Look-ups in named tables: a row name and a column name give one cell, copied from the table.

Pir:
         Nepepo  Vut  Gil
Tep         140  140  140
Buvude       52   52   52
Tapeva      196  196  196
Bezavim      21   21   21
Vudomas     125  125  125
Sezonud      77   77   77

Vudomas, Gil: 125
Tapeva, Vut: 196
Bezavim, Nepepo: 21
Vudomas, Vut: 125
Vudomas, Nepepo: 125
Sezonud, Gil: 77
Sezonud, Nepepo: 77
Tapeva, Gil: 196
Tep, Gil: 140
Buvude, Nepepo: 52
Sezonud, Vut: 77

Table Teb
|  | Gel | Posune | Pobesor | Sezuken | Befuto |
|---|---|---|---|---|---|
| Lelu | -55.84 | 39.12 | -6.74 | -31.08 | -10.94 |
| Tol | 54.03 | -46.17 | 12.66 | -37.27 | -55.97 |
| Tef | -0.34 | 23.49 | 10.16 | -54.12 | -57.52 |
| Kig | 27.62 | -28.03 | 66.49 | 61.28 | -31.57 |
| Sesa | -77.01 | -40.15 | -6.95 | 19.92 | 48.90 |
| Sigisu | 1.19 | -27.97 | 19.13 | 28.97 | 63.36 |

Posune of Sigisu = -27.97
Posune of Lelu = 39.12
Pobesor of Lelu = -6.74
Gel of Kig = 27.62
Gel of Tef = -0.34
Sezuken of Kig = 61.28
Befuto of Sesa = 48.90
Befuto of Tef = -57.52
Pobesor of Tol = 12.66
Pobesor of Kig = 66.49
Posune of Sesa = -40.15
Posune of Tef = 23.49
Posune of Kig = -28.03
Gel of Tol = 54.03
Sezuken of Tol = -37.27
Befuto of Kig = -31.57

Niki:
,Lidi,Dupebal
Vez,-3.760,-4.057
Muk,-5.207,-4.485
Gerole,1.543,-6.391
Zafa,-6.811,-7.569
Kibureg,-1.163,-8.855
Puge,6.340,-7.575
Gisepud,-3.290,-3.825
Lum,-4.083,-5.253
Sepuzol,-3.084,-3.308
Koboz,-5.132,-0.847
Leneti,-5.405,-2.608

Gisepud, Dupebal -> -3.825
Muk, Lidi -> -5.207
Gerole, Dupebal -> -6.391
Leneti, Lidi -> -5.405
Puge, Dupebal -> -7.575
Sepuzol, Dupebal -> -3.308
Leneti, Dupebal -> -2.608
Koboz, Lidi -> -5.132
Vez, Dupebal -> -4.057
Zafa, Lidi -> -6.811
Puge, Lidi -> 6.340
Row with the largest Lidi: Puge

Veg =
|  | Vis | Soritug | Riz | Dov | Movu | Pume | Kez | Geza |
|---|---|---|---|---|---|---|---|---|
| Rim | 119 | 88 | 160 | 33 | 149 | 179 | 212 | 95 |
| Nopefe | 155 | 206 | 76 | 187 | 180 | 88 | 193 | 148 |
| Ruv | 153 | 166 | 154 | 76 | 175 | 153 | 176 | 85 |

Vis of Ruv = 153
Dov of Rim = 33
Dov of Nopefe = 187
Pume of Rim = 179
Riz of Rim = 160
Movu of Ruv = 175
Riz of Ruv = 154
Soritug of Ruv = 166
Movu of Rim = 149
Geza of Rim = 95
Dov of Ruv = 76
Soritug of Nopefe = 206

Table Fut
fields: Mobo, Gepale, Sugo
Lif: [2.3, 42.2, -15.1]
Muzugo: [-30.2, 18.2, -77.8]
Tok: [22.5, 83.0, -27.9]
Lukalu: [-29.9, 25.2, -92.3]
Gulen: [2.2, 68.5, -71.5]
Vufeb: [22.6, 92.8, -47.9]
Vav: [22.5, 79.4, -20.4]
Pasik: [-30.5, 1.4, -42.4]
Nutetis: [-30.3, 9.6, -59.5]
Zon: [2.4, 49.7, -31.5]
Kop: [2.0, 55.7, -43.2]
Leg: [22.4, 90.2, -42.9]
Selus: [2.5, 60.3, -52.6]

Vufeb, Sugo -> -47.9
Vufeb, Mobo -> 22.6
Selus, Mobo -> 2.5
Tok, Mobo -> 22.5
Lukalu, Mobo -> -29.9
Nutetis, Sugo -> -59.5
Lif, Mobo -> 2.3

Tutev =
,Disevop,Satedu,Nosolak,Zudav,Teb,Muda
Kotos,-15789,26964,3004,26946,2888,26945
Figut,-16957,53776,-23722,53720,-23859,53716
Mekuv,-12984,-27148,56942,-27090,56868,-27088
Bar,-12777,34072,-4079,34049,-4208,34033
Gezeri,-19064,81565,-51422,81470,-51579,81466
Nozaruv,-17984,75323,-45199,75237,-45353,75231
Mov,-16486,53287,-23234,53233,-23372,53227
Sesu,-10824,-39632,69387,-39555,69320,-39558
Bazim,-13247,34561,-4567,34537,-4695,34522
Guse,-16311,12148,17772,12148,17671,12153

What is the Nosolak of Figut in Tutev?
-23722
What is the Teb of Bazim in Tutev?
-4695
What is the Nosolak of Bar in Tutev?
-4079
What is the Nosolak of Guse in Tutev?
17772
What is the Muda of Mov in Tutev?
53227
What is the Muda of Nozaruv in Tutev?
75231
What is the Nosolak of Sesu in Tutev?
69387
What is the Zudav of Mov in Tutev?
53233
What is the Zudav of Mekuv in Tutev?
-27090
What is the Nosolak of Nozaruv in Tutev?
-45199
What is the Nosolak of Mekuv in Tutev?
56942
What is the Satedu of Nozaruv in Tutev?
75323
What is the Muda of Gezeri in Tutev?
81466
What is the Zudav of Gezeri in Tutev?
81470
What is the Muda of Kotos in Tutev?
26945

Table Livoz
cols = Lopopov, Nopedim, Zana, Ses, Melogu, Bute
Gub: [224, 76, 224, 76, 76, 76]
Melases: [64, 237, 64, 237, 237, 237]
Pasaka: [189, 112, 189, 112, 112, 112]

Gub, Lopopov -> 224
Gub, Zana -> 224
Pasaka, Melogu -> 112
Pasaka, Lopopov -> 189
Melases, Nopedim -> 237
Gub, Nopedim -> 76
Pasaka, Zana -> 189
Gub, Ses -> 76
Melases, Bute -> 237
Gub, Melogu -> 76
Melases, Melogu -> 237
Gub, Bute -> 76
Melases, Ses -> 237
Pasaka, Ses -> 112
Melases, Zana -> 64

Lag =
         Dusena  Gon  Subosor  Sanuke
Duk         152  210      117     160
Dume        180  150      145     208
Nive        177  150      157      69
Met         188  106      133     115
Bipo        117  123      110     154
Kosimir      82   55      209     155
Fem         146  114      114     118
Sol         149  116      159     120
Voli        119  241      123     118
San          78  163      104     164
Bofemu      169  162      216     111

What is the Gon of Kosimir in Lag?
55
What is the Subosor of Voli in Lag?
123
What is the Sanuke of Bofemu in Lag?
111
What is the Gon of Dume in Lag?
150
What is the Subosor of Sol in Lag?
159
What is the Gon of Met in Lag?
106
What is the Gon of Duk in Lag?
210
What is the Dusena of Voli in Lag?
119
What is the Dusena of Duk in Lag?
152
What is the Dusena of Bipo in Lag?
117
What is the Dusena of Fem in Lag?
146
What is the Sanuke of Fem in Lag?
118
What is the Subosor of Fem in Lag?
114
What is the Subosor of Met in Lag?
133
What is the Gon of San in Lag?
163
What is the Sanuke of Sol in Lag?
120
Which row has the largest Dusena? Met

